Each row of R is roughly a mix of the hidden directions of one of a few groups; some rows fit no group.
R (73 x 10):
[[  9 -15 -44 -27  -1  21 -23  20 -23  32]
 [-28   8 -48   9   8 -10  -9  43 -22   8]
 [  1   6  20  32   3 -55 -19  30   6   6]
 [-33  11  10  36   1 -18  38   7  22 -30]
 [ 22 -13  18  53  30  -6  10   0 -32  -7]
 [-43 -21   2  21 -38  25 -17  14  -5  23]
 [ -3  21 -24   6   2 -19   7  14 -65   5]
 [ 52  37 -25 -13  -2 -14 -15  -3   4 -22]
 [ 27   8  49  34 -11 -25 -13 -16  17   4]
 [-34  12   6 -10  27 -46  -1  24  -6 -31]
 [ 46  11 -21  22 -33 -24 -14  25  -9  -9]
 [-22  -8 -23 -30   6 -38   4  14  44 -16]
 [ 14   0  23  27  -4  23 -26   6 -56   9]
 [ 13 -12  35  21 -13  35 -41  -5 -27   8]
 [-49  22  -3 -26  -6  31 -14 -23  20   7]
 [ -6   7  18 -51 -14  18 -37  -7  22 -20]
 [ 29  -2  35   3  -7 -33 -30  28 -12  29]
 [ 51   2 -12   7 -12  41  26  14  17  -8]
 [-10   5 -12 -36  -4  -3  20 -14  60  -5]
 [-14  -1 -51  18 -15  41  19  12  -6  16]
 [-12  -9   7 -40 -13   3 -27 -12  52 -15]
 [-16  16 -23 -27  17 -27 -23 -34 -37  -4]
 [ 15   2  24 -17   8   9 -18 -53  17 -34]
 [ 13  -1 -10  37  18  -5  57 -14  15  14]
 [ 38  10 -25 -16   3  48  28 -13   4  -9]
 [ 18 -43  27 -10 -10  -1  31  -3  41   7]
 [ -2  -7 -37   9 -46  36  15   0 -24  14]
 [ 24  23  23   5   3  50  37   4  -2  17]
 [-58 -32  13   9  -3   0 -11  -5 -24  22]
 [ -8  -1 -18 -14 -15  -1  20 -41  53   8]
 [  5  15 -19  -6   9  -6  52 -34  34   0]
 [-14 -23  11 -20  47  25  27 -28 -14   2]
 [  3 -40  44  24  32 -13  -8  21   4   1]
 [ 12 -36 -31   0 -19  29  18  19  14  36]
 [  4 -28 -11 -64  11  25   7  -8  -3  -2]
 [-17  14 -19 -51 -10 -24 -26 -21  -1 -25]
 [-20  -8   7   8 -23  29  54  10  25  15]
 [  5  25 -10 -38  23 -20  24 -25  13 -37]
 [ 20  37   2   0 -14 -17 -45  15  33 -15]
 [ 41  23   2 -14  14  20  32   0  39 -16]
 [-24  12 -32 -48 -14 -18   9   4  35  -1]
 [ 24   4   1  43 -31  35   8 -24  11  22]
 [-25 -25  14 -17  50   3 -10 -28 -27   2]
 [ -2 -25 -37 -44   0  40  12   2  -7  11]
 [ 21 -51  -1 -38  -4   5  11  13  20  24]
 [  2  -8 -36  27 -25  44  20   2   5  25]
 [ -6  30 -17 -27 -32  34  24  -7   5  33]
 [ -9 -23 -46  12 -16  28  25  27   7  25]
 [-29   8  -6  -4  24 -49 -11  38 -11 -15]
 [-17  35  19  -5 -11  -6 -28  11  53  -5]
 [-30  42   1 -33   7  -1  10 -23  37  -3]
 [-15   2 -10 -37 -33  16 -13 -26  43  11]
 [ -2 -17  23  31  -3 -45  13  30  30   5]
 [ 15   2  12  13   6  -5 -27 -48 -41 -23]
 [-35  16 -11 -20  29 -33 -10  24 -20 -27]
 [-10  12 -38   9   0 -37   7   0 -51   4]
 [-27 -37  33 -20   7   2 -45  -3   9  10]
 [ 37 -15   5  23  -9  27 -46  26   3  -7]
 [  5  50 -16  -8 -31 -32   4   5  29  -7]
 [-17  28 -45 -31 -13 -27  12 -10 -25   2]
 [-20  47   3 -31   5   0   2 -17  44  -7]
 [  7  13 -19  18 -14  15  42 -43   7  29]
 [ 64  16 -21  -2   7 -19   2   3 -11 -21]
 [ 11 -27  18  53  21 -13 -13  18 -27  -3]
 [ 15 -21  -3 -11  28  30  55 -16 -12   0]
 [ -9   8  -9 -20  26 -46  33 -27 -25  -3]
 [ -8   0 -16  24 -20  -1 -14  21 -55  30]
 [ 19  12   1 -11  20 -28  62  -7  10  -7]
 [ 10 -26 -13 -19 -15  51  32 -21  15   7]
 [ 11 -22 -25  -4  -1 -20 -26  44  -8  39]
 [-55 -23   6 -10  11  29  -6 -22 -18  18]
 [-26 -15 -22 -24   0 -47 -31  11   9 -22]
 [-10 -41 -29 -36   2  18  30  21  13   7]]
One row of each group comes first, with its name. Which group is each row after those in?
[ 11  -8  15  33  15  -8 -23  13 -58  -8]
C
[46 -8 13 12  4 36 24 22 30 -9]
S
[ -1  27  24  61 -14 -13   7 -12  13  -7]
K

[-12 -35   3  -7  22  54  15 -17 -20   9]
S
[ 16 -17  23  28 -24  20  35 -22  36   5]
K
[  4 -22  -3  52  20 -17  23  34 -10  14]
C
[  9  22 -19  11 -16  17  33 -49 -12  25]
C
[  3  28   7 -23  30 -44  31 -16  16 -12]
S
[  5 -19  47  -3   7 -43  13   5  31 -14]
K
